In the rows, zero is written as 128.
Rotation paths and how fast each direction turns (degrees each step):
Each turn is a multiple of 5 degrees from 10 to 175, or 0.
Each row of a path follows its step; steps can be skipped.
Path 1:
step 3: [118 129 127 123 123 131 125 119 124 119 120 127 118 131 130 133 130 128
 123 129 126 135 118 128 118 134 125 129 135 120 130 132 132 129 135 124
 131 146 133 133 132 110 130 122 123 137 125 132 133 135 132 126 141 134
 122 125 119]
step 6: [125 132 129 117 120 132 124 127 115 122 132 121 133 133 129 135 116 122
 137 121 128 137 119 131 128 118 134 130 123 124 131 125 127 137 128 119
 134 128 127 138 140 134 119 133 123 139 116 125 123 130 124 122 132 125
 128 119 124]
step 9: [139 127 138 117 130 121 140 129 135 118 133 121 131 131 123 132 129 138
 135 138 130 130 121 124 130 120 130 129 117 138 125 132 128 124 126 127
 121 120 123 131 126 123 116 128 119 135 125 135 128 132 114 127 132 119
 130 122 121]
step 21: [131 124 139 129 126 130 123 125 126 117 127 111 122 133 129 128 135 138
 126 131 117 132 129 134 118 130 125 137 131 121 121 132 120 132 134 123
 120 125 135 125 129 120 130 118 119 142 121 135 131 134 121 122 132 124
 131 133 122]
step 22: [126 132 133 135 133 136 130 128 138 107 126 129 123 126 124 141 119 132
 126 139 128 136 126 140 129 125 131 132 125 124 144 134 130 128 133 120
 130 137 128 137 126 125 121 128 122 132 130 121 119 121 127 128 128 129
 123 121 124]
step 24: [130 124 136 116 129 133 115 124 126 134 115 120 140 133 121 131 120 134
 129 122 125 128 116 130 132 128 139 122 131 121 137 138 124 137 132 121
 125 131 125 128 142 123 128 134 119 134 129 134 125 124 130 125 129 119
 131 130 125]
step 25: [126 141 133 127 128 130 134 116 126 111 126 126 139 134 119 124 136 125
 123 127 129 130 119 123 129 125 135 127 125 122 119 129 133 124 137 120
 134 136 132 129 119 127 123 131 120 137 112 130 132 126 130 125 127 129
 137 121 120]
step 34: [137 124 137 120 126 121 126 131 130 120 122 129 123 139 120 126 129 139
 124 124 138 141 118 130 126 139 127 132 123 124 130 129 132 131 136 133
 137 131 120 140 123 113 120 123 126 135 125 124 130 126 120 125 129 123
 120 123 135]
Directions:
[131 126 128 126 129 128 131 126 129 131 125 128 130 131 129 127 126 129
 130 129 128 131 128 127 125 128 126 127 127 130 131 124 126 129 127 131
 130 126 126 128 128 128 127 130 127 127 127 128 130 129 128 127 131 128
 128 130 128]
100
[128 126 130 127 126 127 126 126 127 128 128 129 126 129 129 128 128 129
 128 126 128 129 130 129 128 124 128 126 127 126 128 128 130 127 124 131
 126 127 127 127 129 129 129 126 125 129 124 129 125 129 126 132 131 128
 128 129 131]
145
[128 126 127 128 129 129 129 126 129 126 131 130 128 128 129 131 126 130
 128 131 125 127 129 128 131 130 125 128 125 129 128 129 130 125 126 129
 128 125 132 129 130 128 128 131 129 130 131 130 128 128 129 129 128 129
 126 129 126]
80
[128 128 129 128 127 130 130 127 131 128 128 123 129 129 129 129 129 130
 126 126 128 127 128 123 127 128 126 130 125 131 127 128 129 128 125 126
 129 129 129 127 127 126 128 126 129 126 126 130 130 130 128 127 128 132
 128 128 131]
175
[129 127 129 127 127 125 128 128 129 128 128 129 129 127 126 126 131 127
 125 129 130 128 129 127 128 126 126 129 130 131 127 128 126 130 124 128
 129 127 130 126 127 129 126 128 129 134 127 126 130 127 126 130 125 127
 128 128 125]
155
Path 2:
step 1: [119 115 125 132 122 111 134 132 129 127 127 125 126 139 132 132 135 136
 131 124 136 141 138 125 124 135 132 132 122 134 137 132 117 118 127 129
 131 121 138 121 122 135 122 129 133 123 115 119 128 123 120 131 128 117
 123 126 131]
step 3: [119 128 128 123 135 137 127 124 125 124 119 121 128 126 131 145 130 118
 118 128 123 117 134 129 133 123 118 130 118 114 125 130 128 124 130 135
 135 127 125 119 134 121 135 130 135 140 136 136 118 128 137 133 117 129
 118 136 124]
step 11: [129 141 134 128 128 138 112 108 133 121 126 121 121 122 131 119 142 118
 130 120 116 129 128 133 132 124 118 122 135 136 125 125 115 128 124 130
 132 131 133 124 138 124 133 127 132 122 128 132 128 135 131 132 128 126
 118 132 125]
step 14: [136 123 130 138 127 129 126 113 130 134 136 131 122 126 126 138 134 114
 121 116 133 119 129 134 131 121 112 127 122 112 130 125 139 125 131 138
 127 126 133 119 122 132 129 131 121 133 129 131 124 136 128 127 124 140
 135 132 118]
step 17: [129 130 122 131 114 117 132 117 133 134 136 117 126 127 129 131 132 124
 131 139 126 143 124 139 125 133 122 132 115 138 124 129 118 125 127 135
 130 116 128 123 127 131 132 127 122 126 119 127 128 126 126 115 110 128
 126 135 127]
step 18: [132 127 117 130 131 128 133 117 130 130 117 118 127 141 127 128 140 129
 124 143 127 118 129 133 125 134 133 125 132 138 131 125 134 132 116 121
 138 129 117 122 131 133 137 131 129 121 139 123 137 117 126 125 136 136
 141 128 134]
step 21: [146 126 143 128 125 123 128 136 120 131 121 129 131 133 127 125 130 129
 124 135 154 138 125 128 130 134 128 122 130 131 127 122 128 124 131 120
 127 125 124 138 123 126 130 136 138 123 136 138 123 128 121 128 137 136
 135 128 125]
step 22: [120 135 133 132 124 125 126 123 129 134 134 110 130 119 129 120 131 111
 120 128 131 133 122 130 130 122 119 126 133 130 130 123 136 129 134 136
 134 121 126 133 131 140 138 126 130 124 129 145 124 133 132 135 126 118
 120 139 118]
Directions:
[126 125 128 126 129 130 126 129 128 129 129 127 126 129 129 128 129 131
 129 128 126 128 126 129 128 131 128 124 132 124 129 129 126 129 130 130
 127 128 129 127 129 128 131 127 126 127 126 129 128 125 130 127 132 126
 125 126 127]
95
[130 129 125 126 129 128 127 128 131 127 126 130 129 129 127 128 126 128
 129 126 128 125 125 128 127 128 125 125 130 129 130 130 129 125 128 127
 128 124 132 127 126 129 125 129 129 125 128 125 130 129 129 128 129 129
 131 126 128]
55
[128 128 132 130 128 128 129 128 127 128 128 129 130 129 127 127 125 130
 124 129 125 129 128 130 128 128 124 129 129 128 130 126 129 127 129 127
 125 129 127 127 127 132 125 125 130 129 127 130 130 128 128 126 130 130
 127 130 127]
45
Path 3:
step 0: [133 129 137 118 121 119 119 123 121 128 127 125 120 117 125 124 122 142
 134 120 134 133 117 134 131 129 126 128 133 124 136 119 140 134 120 140
 129 130 124 131 135 124 135 124 128 134 126 125 132 131 114 131 135 126
 119 123 131]
step 1: [128 124 134 120 117 118 135 123 132 128 118 132 124 135 140 130 130 129
 131 117 136 119 122 136 130 123 137 121 137 108 135 118 131 123 135 131
 132 127 134 133 133 131 128 128 141 128 129 134 133 129 122 125 126 125
 134 127 128]
step 3: [131 129 145 125 127 129 120 128 128 126 123 126 126 124 136 129 114 124
 132 129 135 138 123 136 134 134 134 132 132 133 124 133 130 132 121 138
 130 132 114 141 134 132 127 129 126 114 122 143 132 122 124 131 130 116
 125 131 118]
step 9: [118 127 131 128 131 120 125 132 122 119 129 127 115 120 125 128 111 130
 124 119 130 131 109 135 123 125 126 132 139 123 130 132 121 127 130 130
 129 132 116 124 126 125 133 133 132 137 127 124 143 131 127 124 127 118
 127 126 141]
step 11: [130 131 126 124 117 131 129 119 124 132 128 113 124 132 131 131 130 126
 131 128 136 131 128 124 142 119 125 124 129 129 116 122 123 129 132 126
 146 131 118 134 133 119 128 116 134 126 132 137 132 137 125 122 129 121
 135 114 135]
step 13: [128 125 133 115 129 121 122 119 128 122 121 136 115 133 124 130 131 133
 131 120 139 129 113 130 131 135 138 126 129 120 130 121 141 127 135 141
 123 137 126 127 129 125 130 128 143 131 127 127 130 124 117 130 133 121
 128 123 129]
step 23: [136 136 127 121 120 133 134 127 117 130 124 130 117 127 133 121 125 130
 139 124 138 125 122 141 129 122 132 129 137 125 121 119 121 124 132 134
 134 128 130 137 128 116 123 117 133 122 135 132 127 134 136 115 130 122
 131 116 132]
step 25: [121 125 137 126 126 115 116 122 122 123 122 134 122 124 121 129 123 138
 130 125 141 130 120 119 130 128 128 134 125 125 118 125 131 130 140 135
 124 132 108 131 135 129 134 129 132 125 120 124 136 129 127 129 133 121
 122 120 121]
Directions:
[125 127 128 130 127 128 126 128 126 129 128 124 128 130 126 132 127 129
 127 128 125 126 128 132 128 128 126 127 129 127 129 130 130 123 130 127
 129 128 129 126 127 127 130 127 126 128 127 129 129 130 129 130 125 128
 128 131 131]
145
[127 129 128 127 128 132 130 128 129 131 130 130 127 130 132 127 128 129
 130 128 128 128 132 131 128 132 127 127 128 126 130 130 129 128 129 127
 126 125 125 127 129 130 131 129 130 129 125 129 129 129 130 127 131 127
 129 127 128]
160
[130 126 127 124 129 132 129 128 127 129 128 127 127 129 129 128 126 129
 129 126 125 127 128 129 126 130 132 127 126 128 128 130 129 128 126 130
 128 129 128 130 130 126 129 125 129 128 132 128 127 132 126 129 127 130
 127 129 126]
110
[128 129 128 128 128 128 127 128 129 130 131 130 129 129 130 127 129 127
 128 131 130 126 130 131 127 126 128 127 129 128 128 128 127 128 128 126
 126 130 127 128 130 127 127 127 129 127 133 129 129 125 127 124 123 127
 126 129 131]
85
[130 132 128 128 123 128 129 130 127 130 126 127 130 128 130 128 128 128
 129 127 128 129 129 127 130 129 129 130 129 130 133 128 129 129 128 128
 127 127 129 128 128 125 126 127 124 128 128 130 129 131 128 130 127 128
 126 124 130]
95
[129 125 127 127 128 129 131 128 126 125 126 131 125 130 127 129 130 129
 130 129 125 129 127 128 128 127 130 129 130 127 130 130 128 126 129 127
 128 127 128 129 133 131 126 130 124 130 130 128 127 126 130 127 128 128
 130 127 130]
130
